In the data rows, zero lies at 4.5, halfway between 4 and 5.
Here are some points:
[6 1 8 2 6 2 5 4 5 7 3 4 4 0 4 7 5 6 8 2 1 6 5 3 8 5 8]
[4 7 2 7 2 8 2 6 4 2 6 5 5 8 6 2 5 3 1 6 8 3 5 6 2 4 2]
[6 2 8 2 6 2 5 5 6 8 3 5 3 0 4 7 4 6 9 2 0 4 5 3 8 6 8]
[5 4 5 3 6 4 6 4 5 5 3 5 4 2 4 6 3 5 6 4 2 4 3 4 5 5 5]
[5 6 3 5 4 5 5 4 4 3 5 4 4 6 5 5 4 5 3 5 5 4 3 5 4 4 2]
[4 6 4 5 3 7 4 6 5 4 5 4 5 6 5 4 5 4 3 6 7 4 6 4 4 5 4]
[5 3 5 4 5 2 5 4 4 6 4 3 5 3 4 5 5 5 6 3 3 5 5 4 5 4 6]
[5 5 6 4 4 4 3 6 5 4 4 5 4 4 6 4 5 4 4 4 4 3 6 5 5 5 5]
[5 3 6 4 5 6 5 3 5 4 4 5 6 5 4 4 5 5 6 4 5 4 4 4 4 5 6]
[3 9 1 7 1 9 3 7 4 0 6 5 6 9 7 1 5 2 0 6 9 2 6 6 1 4 0]
[3 9 2 7 1 9 3 6 4 1 7 4 6 9 6 1 5 3 0 7 9 3 5 6 1 4 1]
[3 7 3 7 1 8 2 7 4 3 8 4 5 7 7 3 6 4 0 6 9 5 6 5 3 4 3]
[6 0 9 1 7 0 6 3 6 9 2 4 4 0 2 7 4 7 9 2 0 6 5 2 8 5 9]
[5 2 6 3 6 4 5 3 5 6 4 5 4 1 3 7 4 6 7 4 1 6 4 3 6 5 6]
[6 3 6 2 7 3 6 3 5 5 1 6 4 2 3 6 3 4 8 4 2 4 3 4 5 5 6]
[5 3 5 5 4 3 3 3 4 4 5 4 5 5 4 3 6 4 5 4 5 5 5 5 4 5 5]
[4 5 4 5 4 6 5 5 5 6 5 5 4 5 5 5 5 5 4 5 5 4 4 6 4 5 5]
[5 4 4 4 4 4 4 4 4 4 5 4 5 5 4 3 5 4 4 5 4 5 5 4 5 5 5]
[5 5 4 6 4 5 5 4 3 4 4 4 4 6 4 3 5 4 4 5 6 4 4 6 3 4 3]
[4 6 4 5 3 7 4 6 5 3 5 5 6 6 5 3 4 3 3 5 6 4 5 4 4 5 4]
[3 8 1 6 1 7 3 7 4 2 7 5 5 8 7 3 5 2 0 6 8 5 6 4 3 4 1]
[3 9 0 9 0 9 1 7 3 0 8 3 5 9 9 0 6 3 0 6 9 3 7 7 2 3 0]
[4 5 4 5 4 3 5 6 5 6 5 3 4 4 6 4 5 5 4 4 4 5 5 5 5 4 5]
[3 8 2 5 2 6 4 7 4 3 5 4 4 8 7 3 4 3 1 5 7 3 7 6 4 4 3]
[6 1 7 3 8 1 5 4 5 6 3 5 5 1 3 6 5 6 9 2 1 4 4 5 7 5 6]
[4 4 5 5 4 5 4 5 5 5 5 5 4 4 5 5 5 5 4 5 5 4 5 5 5 5 5]
[5 4 3 5 5 6 4 4 4 3 5 5 5 6 4 4 4 4 4 5 5 5 3 4 3 4 3]
[4 5 3 5 5 3 4 5 4 4 4 4 4 6 6 4 5 4 4 4 5 4 5 6 5 4 3]
[3 9 1 8 1 9 3 7 4 1 6 5 5 9 7 1 5 2 0 6 9 1 5 7 1 4 0]
[6 3 5 4 6 5 4 2 4 4 3 5 5 4 2 5 5 5 7 4 4 5 3 5 4 5 5]
[2 8 1 8 1 8 3 6 4 2 8 4 6 9 7 2 6 4 0 5 9 4 5 6 3 3 1]
[4 5 3 6 4 5 3 4 4 4 5 5 5 6 5 3 5 4 4 5 7 3 4 5 3 5 4]
[3 9 0 9 0 9 1 8 3 0 8 4 5 9 9 0 6 1 0 6 9 1 8 8 1 3 0]
[2 6 2 7 2 6 3 6 5 4 8 4 5 7 6 3 6 5 1 5 8 4 6 6 3 4 3]
[6 3 6 1 7 2 7 2 5 4 2 4 5 2 2 5 2 4 8 4 2 5 3 3 5 5 6]
[6 2 7 2 6 3 6 3 5 6 2 5 3 1 3 7 3 6 8 4 2 5 3 3 7 5 7]
[4 7 3 5 3 6 5 6 5 3 5 4 4 6 5 4 3 3 3 6 6 4 5 4 4 4 3]
[4 5 4 4 4 6 4 4 5 3 5 4 5 7 4 3 5 4 4 5 6 4 5 3 4 5 4]
[4 6 4 5 4 4 3 7 5 5 5 4 5 5 6 4 4 3 3 5 5 3 6 6 4 5 5]
[5 3 7 3 5 2 5 4 5 6 3 4 4 2 4 5 6 6 7 4 3 5 5 4 6 5 7]
[4 6 3 7 3 7 3 5 4 4 5 5 4 7 6 3 5 5 3 5 7 4 5 6 3 4 3]
[5 6 3 6 4 6 4 4 3 3 5 4 5 8 5 4 4 4 2 4 6 4 4 6 3 4 2]
[6 2 7 3 6 2 5 4 5 6 3 5 4 2 5 6 5 5 7 2 2 4 5 4 7 5 6]
[5 4 5 6 4 4 4 5 3 6 5 3 3 4 6 5 5 7 4 3 4 5 5 6 6 4 4]
[3 7 2 6 2 5 4 6 3 3 6 4 5 9 7 2 5 4 1 5 7 4 6 6 3 4 2]
[5 2 6 2 5 1 5 4 5 6 4 4 4 2 4 5 5 5 7 3 2 5 5 3 7 5 7]
[4 5 4 5 3 6 4 5 4 5 5 4 5 6 5 4 5 5 3 5 6 4 5 5 4 4 5]
[5 2 4 4 7 4 6 3 5 5 3 6 4 3 3 6 4 5 7 4 2 5 2 4 4 4 6]
[6 1 6 2 7 2 5 1 5 5 2 5 5 1 1 6 5 5 9 4 1 6 3 2 5 5 7]
[5 3 7 3 6 1 5 5 6 6 3 4 4 2 4 5 4 4 8 3 2 4 5 4 6 5 6]
[7 0 9 0 9 0 8 1 6 9 2 5 4 0 0 9 3 8 9 2 0 7 1 2 8 5 9]
[4 6 4 4 4 4 4 5 5 4 4 5 4 6 6 3 5 3 5 5 6 4 7 5 4 5 4]
Then 10 other points, each followed by its number:
[4 4 5 4 5 5 5 5 6 6 5 5 4 3 4 5 5 5 5 5 4 4 4 5 5 5 6] 0
[6 1 7 2 7 0 6 3 5 8 3 4 4 0 3 7 4 6 9 2 0 5 4 4 7 4 8] 1
[3 9 0 9 0 9 1 7 2 0 7 4 6 9 9 0 6 1 0 6 9 2 8 9 0 3 0] 2
[5 3 6 3 5 2 4 5 6 5 4 5 4 3 5 5 4 4 6 4 3 4 6 4 6 5 6] 3
[3 9 1 7 1 7 4 8 4 2 6 4 4 9 8 1 4 1 0 6 9 2 7 6 2 3 0] 4
[5 4 3 6 5 6 4 4 4 4 5 5 5 6 5 5 5 5 4 4 5 5 4 4 4 4 3] 5
[5 2 5 6 5 4 3 3 4 5 7 4 6 4 4 5 6 6 5 4 5 6 4 5 5 4 6] 6
[6 0 7 2 8 0 8 1 5 7 2 3 4 0 1 7 3 6 9 3 0 7 2 3 6 5 9] 7
[3 8 2 6 3 7 4 6 4 3 5 5 3 6 6 4 4 3 1 6 7 3 5 5 2 5 2] 8
[7 0 9 0 9 1 7 2 6 8 0 6 3 0 0 8 3 6 9 3 0 5 3 2 7 7 9] 9
Which two of these numbered points are nearest to each point below, ignoring the direction in which the first points spread most? Their numbers follow each, nearest first.
[3 9 3 6 3 7 4 7 4 3 5 5 3 7 7 5 3 4 0 6 6 3 4 6 4 4 1] > 8 4
[7 0 8 1 9 0 7 0 5 7 1 4 4 0 0 7 3 7 9 3 0 6 2 2 7 5 9] > 7 5
[5 4 5 3 6 4 6 4 5 6 3 5 3 2 4 7 3 5 6 4 2 4 3 4 5 5 5] > 8 0
[3 9 0 8 0 9 3 8 3 0 6 5 4 9 9 1 4 1 0 7 9 2 6 7 0 3 0] > 4 8
[5 4 4 4 5 5 5 4 4 4 5 5 5 5 3 5 5 5 5 4 4 5 4 4 5 4 4] > 5 7
[4 6 5 4 4 3 5 6 5 6 3 4 3 4 5 4 5 4 5 5 5 3 6 6 4 5 6] > 4 3
[3 6 4 6 3 6 4 7 5 6 6 5 4 5 6 5 5 5 2 5 6 4 5 5 4 5 5] > 0 8
[4 2 5 5 5 4 4 3 5 5 6 4 6 3 4 5 6 6 5 4 4 6 3 5 5 4 6] > 6 5
[4 2 8 2 6 3 6 4 6 8 4 5 4 0 3 6 5 6 8 4 2 5 4 3 7 6 8] > 0 3
[5 3 5 5 5 5 4 3 3 4 5 4 6 5 3 3 6 6 5 5 5 5 5 5 4 5 6] > 6 5
[4 1 6 4 5 3 5 3 6 7 6 4 5 1 3 7 5 7 6 3 2 6 3 3 7 4 7] > 6 0
[5 1 7 4 6 2 5 3 5 8 5 3 4 0 2 7 5 8 7 4 1 7 3 4 7 5 8] > 6 0
[5 2 8 3 6 1 5 4 6 6 3 5 4 1 4 5 5 4 8 3 2 4 5 4 6 6 7] > 3 1
[4 4 7 3 4 5 4 5 6 7 5 5 4 1 4 5 5 5 5 6 4 5 5 4 5 6 7] > 0 3
[6 0 9 1 7 0 5 4 6 8 2 5 4 0 3 7 4 6 9 2 0 5 5 3 8 5 9] > 3 1
[5 7 2 6 3 6 3 5 4 2 4 4 5 9 7 2 5 2 2 5 8 3 7 6 3 4 2] > 4 3
[3 7 4 5 2 8 4 6 5 2 5 5 6 7 4 2 5 2 2 7 9 3 6 5 2 6 4] > 9 0
[4 7 2 6 3 7 4 6 4 2 5 5 5 9 6 3 5 3 2 6 8 2 5 6 2 4 2] > 9 5
[6 0 9 0 9 0 9 2 8 9 1 6 5 0 0 9 2 7 9 2 0 6 2 0 9 6 9] > 9 0
[3 6 4 6 3 4 4 5 5 5 5 4 5 6 6 3 5 4 3 4 6 4 5 6 4 4 4] > 1 3
[4 3 6 4 5 4 5 4 6 6 5 4 5 3 3 5 5 5 6 5 4 5 4 4 5 5 6] > 0 1
[4 7 1 7 3 7 3 5 3 2 6 5 5 9 6 3 5 4 1 5 8 5 5 5 3 3 1] > 5 7
[3 9 0 8 0 9 1 7 2 0 6 4 6 9 8 0 7 1 0 7 9 2 8 7 1 4 0] > 2 3
[5 6 4 7 3 5 3 6 3 5 6 3 4 7 7 5 6 5 1 4 6 4 6 6 5 4 3] > 1 5
[4 1 8 2 6 2 6 4 7 9 4 5 4 0 3 8 4 7 9 4 0 5 4 3 7 6 9] > 0 3
[4 8 2 6 2 8 3 5 4 1 5 4 5 9 6 3 4 3 0 6 8 3 5 5 3 4 1] > 9 8
[5 5 5 3 6 4 6 4 5 6 3 5 3 3 4 6 3 5 5 5 3 4 3 4 5 5 5] > 8 9
[5 4 6 2 6 4 7 4 5 6 2 5 4 2 3 7 3 5 7 5 2 4 3 3 5 5 6] > 8 9
[3 7 3 7 2 6 2 7 4 2 7 4 5 8 7 2 6 3 1 5 8 3 7 6 3 5 3] > 3 1
[3 6 4 5 2 7 4 6 4 4 6 4 5 6 5 3 6 5 3 6 7 4 6 5 4 5 5] > 0 1
[4 8 3 7 2 7 2 7 4 1 6 5 5 9 8 2 5 3 0 5 9 2 7 6 3 4 1] > 3 4
[5 6 3 6 4 7 3 4 3 3 5 5 5 6 5 4 4 4 3 5 6 5 4 5 3 4 2] > 5 8
[3 8 1 6 2 6 4 5 4 2 6 3 5 9 6 2 4 3 0 6 8 4 5 6 2 3 1] > 7 1
[3 7 2 9 1 8 2 7 3 3 8 4 5 9 7 3 6 6 0 5 9 4 5 7 3 3 2] > 6 5
[5 2 6 5 5 5 4 3 4 5 4 4 5 4 3 4 6 5 6 4 5 5 5 5 4 5 6] > 6 5
[3 9 0 9 0 9 2 7 2 0 7 5 6 9 9 0 4 1 0 7 9 2 6 7 0 3 0] > 2 1
[5 3 5 4 6 3 6 2 4 5 3 4 4 3 3 5 4 5 7 4 3 5 3 5 5 5 6] > 7 5
[4 4 4 5 4 3 4 5 4 4 5 4 5 6 5 4 5 4 4 4 5 5 5 5 4 4 4] > 1 3
[4 6 3 6 3 4 4 6 4 4 6 4 4 6 7 3 5 4 2 5 6 4 6 6 4 4 3] > 1 3
[6 1 6 2 8 2 7 1 5 6 1 5 4 0 1 6 3 5 9 4 0 6 2 4 5 5 6] > 7 8
[2 9 0 9 0 9 1 7 2 0 8 5 6 9 8 0 5 0 0 7 9 3 7 6 0 3 0] > 2 1
[5 6 4 5 5 5 5 4 4 3 3 5 5 7 5 4 4 3 4 5 6 3 4 5 3 4 2] > 9 4
[5 5 3 6 5 6 3 4 4 3 5 5 5 6 5 4 4 4 3 5 6 5 4 5 3 4 3] > 5 7
[5 5 3 6 5 6 4 4 3 3 5 5 5 5 4 5 4 5 3 5 5 5 3 5 4 4 3] > 5 7
[7 1 7 3 8 3 5 2 5 6 2 5 5 2 2 6 5 6 9 3 2 5 3 4 6 5 7] > 5 9
[5 7 3 7 4 5 3 6 3 3 4 5 3 7 8 3 5 3 3 4 6 2 6 7 4 4 1] > 4 2
[4 5 4 4 3 5 3 6 4 4 5 4 5 5 5 3 5 4 3 5 6 5 6 4 4 5 4] > 3 1
[4 6 2 6 3 4 3 5 3 3 6 4 5 9 7 2 6 4 2 4 7 4 6 6 5 3 2] > 1 3
[4 6 4 5 4 5 6 5 4 5 5 4 4 5 5 6 3 5 3 5 4 4 4 5 4 4 3] > 8 1
[6 0 6 4 8 2 6 2 5 8 4 5 4 0 2 7 5 8 8 3 0 8 2 4 6 4 8] > 6 5
[5 1 8 3 7 3 7 3 5 9 4 5 4 0 3 7 5 7 9 3 1 5 3 4 6 5 9] > 0 1
[3 9 0 8 0 8 2 7 3 0 7 4 5 9 8 0 6 1 0 6 9 2 8 7 1 4 0] > 2 3
[6 0 8 2 7 0 6 3 6 8 3 4 4 0 4 7 5 6 9 2 0 5 4 4 8 5 9] > 1 3
[6 3 6 3 6 4 6 3 6 4 3 6 5 3 3 6 3 4 6 4 2 4 2 3 5 5 5] > 9 8
[4 4 4 6 4 5 4 5 5 5 7 4 5 5 5 5 5 6 3 4 5 6 4 4 5 4 5] > 6 5
[5 0 7 4 7 3 6 3 4 8 4 4 3 0 2 7 5 8 7 3 0 7 3 4 6 5 8] > 6 0
